Turns, then the turns between two rows, first turn first; the first pair answered:
Fomid:
[ -9.5 -20.6   9.7 -18.9  -3.6  13.8  -3.4   6.2   9.0  14.3  -9.1  -5.9] -> [ -5.4 -20.3  13.3 -15.3  -0.3  10.5   0.1   2.0   9.5  24.7  -3.9  -9.9]
[ 15.6 -11.4  -4.7 -12.9  -4.2   8.2 -23.9  16.8  -3.4 -11.3   3.4   5.8] -> [  9.7 -11.9  -1.7  -9.8 -13.7  13.8 -13.5  20.9   5.8  -8.9  16.8   0.9]
[  3.4   9.2  -9.1 -11.6 -30.0 -29.8  27.2 -25.2   7.4  32.6  40.9   5.6] -> [ 18.1   7.8 -22.3 -18.2  -5.4 -47.2 -12.5 -36.8 -15.1  18.5  -1.7  19.8]
sefe:
[-29.5 -14.6 -40.1  18.7 -23.9   9.2 -15.5  16.8  17.3 -12.7  -9.7  -2.8] -> [-22.2 -19.0 -36.8  14.2 -25.3   9.6 -13.0  22.7  15.8 -13.5  -0.1  -7.3]
[ -3.1  -1.2 -19.4 -12.2  11.8  -7.4 -21.6 -22.3  -9.8  21.1  -6.6   7.3] -> [-15.2   1.7 -17.1  -1.0   2.0   3.4   0.6 -25.5   4.6  37.6   6.2   3.4]
[  1.8  -5.3  -2.0 -13.5  -1.2   0.9  -9.0  16.2  -4.7 -19.9   0.1   3.5] -> [-11.5  -3.3  -4.0  -9.3   2.2  -1.5  -9.8   1.9  -0.5 -17.4 -17.1  12.5]
Novi:
[-20.4   2.0   1.1  -3.7  -0.1   8.1   2.0   0.3   0.9 -16.4 -13.0  15.0] -> [ 10.8   9.5  -1.7   8.2  11.2  -8.9 -16.5  -9.2  -3.7  14.5 -13.3   4.7]
[  5.4  -6.5  18.3  18.6  -4.3   3.1  11.1  11.6   3.1 -16.5   3.2 -11.4] -> [ -9.1  -0.1  14.9  21.0  -1.3   4.6  10.5  -6.5   6.7 -16.1 -14.8  -1.2]
[ 13.0   5.2   6.7  16.2  -3.5  -0.3   9.4   0.6  12.0  34.5  10.4 -10.6] -> [-10.1  -1.0  12.5   3.2 -19.9  14.0  23.4  18.0  17.9  10.4  14.1  -4.7]
Then:
Each pair is 2 to 3 turns apart.
[-50.7  11.8   6.0  20.1 -29.4  19.4  36.4 -19.2  21.2  26.5   6.2   7.3] -> [-26.7  11.2  -5.7   8.7   8.9  -5.3 -23.8 -38.6  -7.9  12.7 -54.6  25.0]  Fomid, Fomid
[ 22.4   2.1  15.1   1.2 -13.5  -8.5  -8.7  38.2   3.7 -13.0   9.7  12.4] -> [ 32.5  16.3  11.0  17.1   2.3 -23.7 -21.8  16.1   0.8  17.2  -2.8  10.6]  sefe, sefe, Novi
[-52.4  -8.5   5.7  12.7   9.6  27.8  33.4 -26.6 -12.8   6.1 -32.1  21.7] -> [ 31.5  -9.9  17.5  26.1   2.6   9.4  26.1   1.2  -8.4  56.9  37.2 -25.7]  sefe, Novi, Novi
[ 44.1   9.9   8.9  -6.4  -3.3 -30.9 -26.2 -17.3 -11.7  13.4   9.8 -31.9] -> [ 26.2  -5.2  18.7 -25.5 -28.3  -8.1  -5.0  17.0  -2.4 -27.3  27.5 -29.8]  sefe, Novi
[ 14.4 -11.5   4.9   5.8  23.9 -11.1  -6.7 -32.7   4.2  51.2 -39.6  -2.7] -> [-23.8 -34.8  22.1 -30.7 -14.6  32.6  33.0  20.3  10.6 -20.6 -10.7   4.1]  Novi, Novi, sefe
[-16.4   6.8  -8.4  24.2  -5.5  10.3  18.0  -1.2  -1.0   2.4   9.6 -27.1] -> [  0.0  -9.9  -9.6  -0.1  -3.9   8.4  -3.0  19.9 -19.1 -33.8   1.7 -21.2]  sefe, sefe, Fomid
[-14.6   6.6  18.8 -13.5  -6.7  20.6  21.0   2.3  19.4 -17.8  -6.1 -15.7] -> [  3.4  11.5   8.9 -13.3  16.0   0.4 -11.7 -17.4   2.4 -15.1 -34.8  -7.7]  sefe, sefe, Novi
[ -6.4 -11.6   2.5   0.0 -23.6   9.4  25.9  22.8   1.6  -5.4  22.6  -7.2] -> [-22.1  -6.8  -5.4  -6.7  -0.1   2.7  -0.7  -2.7 -13.0 -24.3 -30.8  20.0]  sefe, Novi
[-41.6  -2.3   2.0  -0.4 -37.4  37.7  54.1  17.4  36.9  15.7  26.9   2.2] -> [ 27.5   3.6   0.3  18.2 -17.1   5.8  19.0  12.7  25.9  69.5  46.0 -26.9]  Novi, Novi
[-12.0 -11.0  14.0 -22.2 -31.5  16.6  16.8  29.4   8.2 -37.5  36.4  14.5] -> [ 50.1  -1.5  -0.7 -13.1  13.5 -27.9 -47.7  -2.8 -15.9  -3.9   0.7  13.5]  sefe, Novi, Novi
[-31.1  -4.7   4.7   9.3 -13.1  21.2  30.3  -7.2   8.3  26.0  30.6  -0.9] -> [ 15.7 -10.0  10.1   3.6 -13.9  11.8  10.9  14.3  -2.1  29.3  50.0 -16.5]  Novi, sefe
[-20.8  -8.1 -15.7  14.1  13.5 -17.9  -6.0  -4.3 -10.6   8.3 -27.6   3.1] -> [-19.0 -14.4  -6.2  14.8 -10.1  -3.4  20.5  19.2   5.2  10.4  14.1 -13.9]  sefe, Novi, Novi
